0: (357 368 431 357 420 309 384 449)
1: (323 351 415 338 394 291 340 404)
2: (372 375 421 330 345 325 385 473)
3: (345 370 485 450 404 363 356 438)
4: (305 401 354 340 313 292 328 503)
5: (318 365 340 451 314 475 309 407)
6: (348 382 312 501 270 409 317 411)
7: (291 351 342 454 296 179 267 411)
8: (601 573 534 412 603 379 750 692)
9: (464 458 889 387 715 247 555 538)
10: (328 363 534 331 487 322 419 529)
11: (343 340 308 289 339 584 354 486)
12: (302 326 288 356 295 353 237 394)
13: (411 406 342 373 332 428 306 440)
14: (561 483 381 376 417 457 502 612)
15: (350 361 253 436 300 378 295 463)
16: (316 341 313 306 237 910 300 474)
17: (366 428 389 357 375 569 361 536)
18: (385 450 343 366 345 485 379 493)
19: (323 427 329 414 280 254 236 418)
20: (352 446 446 472 425 384 434 623)
21: (319 377 418 574 572 410 355 394)
22: (523 476 478 396 454 370 578 590)
23: (253 351 470 348 396 339 332 399)
24: (422 443 463 368 475 332 549 529)
25: (245 274 322 219 311 999 293 374)
26: (228 286 307 239 316 583 273 343)
27: (451 689 391 581 369 392 388 558)
28: (371 387 495 352 502 386 422 482)
29: (270 316 319 354 424 388 280 357)
30: (254 315 387 486 349 445 331 404)
31: (810 991 658 514 807 422 668 881)
32: (380 460 363 428 332 337 287 439)
33: (080 304 312 316 297 487 258 349)
34: (415 493 395 352 452 505 529 746)
35: (368 433 323 500 288 336 320 435)
36: (346 332 432 307 465 553 380 469)
37: (216 265 322 231 309 758 292 349)
38: (397 506 460 450 443 297 481 691)
39: (606 582 415 454 399 373 432 634)
40: (247 290 304 289 306 336 231 558)
41: (302 340 316 349 399 770 311 433)
42: (303 319 289 394 266 370 263 412)
43: (467 602 470 493 399 363 432 545)
44: (308 345 339 260 257 360 309 400)
45: (377 550 376 435 332 304 311 464)
46: (441 553 338 464 309 389 351 484)
47: (386 385 503 314 387 357 405 490)
48: (468 455 389 348 458 443 522 568)
49: (333 287 455 313 468 397 392 445)
50: (331 371 358 503 310 171 303 451)
51: (255 291 330 314 315 621 257 338)
52: (648 595 557 459 658 429 836 804)
53: (372 392 446 586 436 484 399 459)
54: (366 448 343 407 325 365 372 607)
55: (323 407 363 337 298 309 336 509)
56: (359 462 413 430 377 277 374 589)
57: (368 324 454 314 466 359 438 455)
58: (397 538 538 472 477 280 505 722)
59: (369 312 290 283 373 391 405 415)
60: (342 344 446 299 421 529 368 435)
61: (305 303 322 275 238 820 316 464)
62: (259 269 334 224 326 999 317 369)
63: (325 342 483 315 469 307 438 418)
64: (233 259 414 293 384 333 335 351)
65: (355 342 322 321 322 577 308 406)
66: (508 482 336 425 325 425 379 554)
67: (482 440 409 356 445 347 517 545)
68: (252 299 332 452 350 817 318 387)
69: (469 410 383 330 456 361 523 546)
70: (302 323 332 275 278 681 250 398)
71: (412 514 334 494 296 207 304 494)
72: (298 396 390 324 386 338 366 473)
73: (330 348 319 310 426 773 312 460)
74: (372 384 370 309 295 360 356 473)
75: (434 606 363 483 304 293 340 461)
76: (327 339 442 317 347 736 348 466)
77: (742 602 613 439 740 420 940 819)
78: (372 361 648 353 445 298 357 463)
79: (339 388 305 304 309 509 286 444)
80: (448 428 537 370 579 313 517 546)
81: (315 351 314 393 314 373 273 415)
82: (406 475 389 528 390 364 380 544)
83: (317 370 446 520 395 457 362 415)
84: (387 454 415 455 453 467 491 646)
85: (257 282 322 293 320 381 264 391)
86: (327 304 365 272 384 521 366 466)
87: (330 242 356 318 416 417 425 433)
88: (552 582 366 449 341 423 411 580)
89: (344 387 389 304 324 408 385 517)
90: (381 371 305 464 308 395 341 490)
91: (353 363 305 317 296 641 289 429)
92: (328 347 424 281 423 634 347 415)

(341 356 298 316 311 667 291 419) 91 70 65
(379 389 330 308 293 671 280 453) 91 70 65
(415 368 527 324 562 395 438 512) 28 10 80
(383 345 836 320 656 298 500 491) 9 78 80
(239 287 300 279 296 432 245 340) 85 12 44
(361 350 709 327 500 311 464 431) 78 10 63
(335 322 717 291 547 329 447 442) 78 10 63
(415 544 439 407 500 520 584 763) 34 84 48
(792 632 651 511 780 417 986 845) 77 52 8
(435 421 807 362 633 331 535 535) 9 80 78
(388 469 389 387 394 551 414 621) 17 84 18
(244 287 381 433 342 425 315 375) 30 5 29
(376 429 667 395 520 293 406 494) 78 10 80
(457 531 431 450 460 323 500 664) 38 58 22
(535 717 433 600 396 299 408 615) 27 43 39
(248 285 339 290 322 636 261 341) 51 26 70
(393 353 479 316 470 349 449 447) 57 63 28
(362 360 336 297 315 602 362 484) 11 65 91
(242 271 377 410 351 450 328 368) 30 29 5
(249 284 333 316 325 362 251 369) 85 12 29
(233 287 326 325 310 371 275 379) 85 12 42
(323 330 309 285 348 600 356 479) 11 65 86
(255 290 343 316 334 363 260 375) 85 12 29
(567 787 457 626 431 312 366 571) 27 43 39
(465 430 658 395 649 344 586 528) 80 9 24
(443 540 429 398 514 541 584 802) 34 84 14
(446 455 573 429 529 330 517 498) 80 24 28
(517 679 373 557 356 390 391 581) 27 88 43
(349 367 470 433 385 368 381 427) 3 0 83
(328 370 455 348 425 330 398 429) 0 63 1
(372 387 738 361 529 289 448 470) 78 10 80
(361 356 663 380 531 332 428 462) 78 10 28
(309 367 418 592 385 388 352 396) 83 30 53
(336 396 321 320 304 454 341 452) 79 13 74
(464 437 593 378 666 371 580 504) 80 24 22
(391 384 442 429 401 382 396 498) 3 0 2
(418 546 349 484 314 191 320 502) 71 75 45
(296 337 353 456 312 180 280 423) 7 50 19
(322 335 308 283 338 579 358 476) 11 86 65
(610 824 425 664 377 312 389 578) 27 43 39
(293 335 340 398 285 212 265 437) 7 19 50
(284 279 436 272 398 324 366 369) 64 1 23
(240 231 385 268 402 392 345 376) 64 85 87
(249 273 319 261 318 750 284 342) 37 70 51
(374 458 310 384 353 301 379 638) 54 56 55
(320 323 312 276 342 595 353 478) 11 86 65
(279 344 318 277 276 655 262 392) 70 91 51
(261 294 338 431 334 885 330 386) 68 41 16
(544 503 778 421 708 315 669 630) 9 8 80
(442 418 568 351 615 306 489 559) 80 24 10
(404 383 322 349 326 423 301 425) 13 81 79
(301 384 434 332 392 354 355 463) 72 0 2
(316 420 464 384 508 417 457 434) 28 57 63
(243 285 351 320 298 398 279 359) 85 12 44
(448 634 345 492 291 294 348 481) 75 46 45
(433 359 594 340 701 405 561 472) 80 28 24
(293 320 344 444 293 161 242 414) 7 50 19
(549 510 451 377 538 379 600 619) 22 48 67
(434 555 476 460 378 292 399 488) 43 45 75
(324 332 329 292 317 606 354 489) 11 65 91
(392 347 739 370 540 291 470 478) 78 10 80
(445 397 579 342 604 320 495 541) 80 28 10
(400 502 341 499 280 199 297 462) 71 45 75
(376 366 520 316 545 462 423 493) 28 57 49
(339 356 370 442 368 460 322 417) 5 30 83
(434 456 348 588 321 184 328 514) 71 50 35
(365 461 405 382 433 467 481 635) 84 48 20
(303 318 333 272 288 673 262 387) 70 51 91
(470 453 394 359 456 462 534 581) 48 14 69
(241 277 395 394 349 437 338 368) 30 29 64
(413 381 321 375 318 438 288 431) 13 81 79
(544 515 439 387 519 396 623 625) 22 48 14
(488 512 588 458 635 351 561 538) 80 22 24
(682 905 421 748 403 312 472 644) 27 39 43
(346 366 501 334 489 300 446 439) 63 57 10
(389 447 383 567 367 414 346 467) 82 53 35
(528 559 527 548 376 364 432 581) 43 39 88
(383 380 509 411 506 381 427 478) 28 10 57
(324 300 766 289 596 303 439 431) 78 10 63
(261 364 340 299 254 338 291 451) 44 4 55
(300 334 336 271 274 716 255 411) 70 91 61
(383 397 371 323 278 349 373 478) 74 55 2
(425 508 410 404 491 505 562 774) 34 84 48
(331 320 324 296 332 603 362 491) 11 86 65
(318 339 317 317 260 925 308 463) 16 61 25
(279 292 299 268 308 446 302 423) 85 44 79
(240 313 344 447 349 718 315 365) 68 41 51
(529 478 441 375 515 368 578 598) 22 67 48
(541 735 380 565 372 362 460 626) 27 39 43
(430 464 397 401 390 353 455 499) 67 69 24
(348 322 679 350 494 306 424 420) 78 10 63
(320 243 444 274 463 384 375 434) 49 87 57
(391 443 602 386 439 299 425 469) 78 10 47
(204 231 296 242 278 392 318 572) 40 85 44
(309 247 440 267 455 384 371 415) 49 87 57
(333 254 382 275 388 488 324 397) 86 60 87
(346 431 345 346 285 519 302 438) 79 65 18
(357 374 740 355 521 292 471 471) 78 10 80
(400 420 842 393 649 261 488 490) 9 78 80
(373 379 378 327 282 343 359 481) 74 55 2
(288 345 331 415 338 522 324 443) 5 30 65
(319 372 446 532 402 397 368 430) 83 3 53
(323 257 475 305 482 405 378 422) 49 57 63
(598 566 399 440 360 365 430 646) 39 88 14
(462 417 581 362 623 273 499 546) 80 24 10
(317 316 315 292 272 783 315 472) 61 16 70
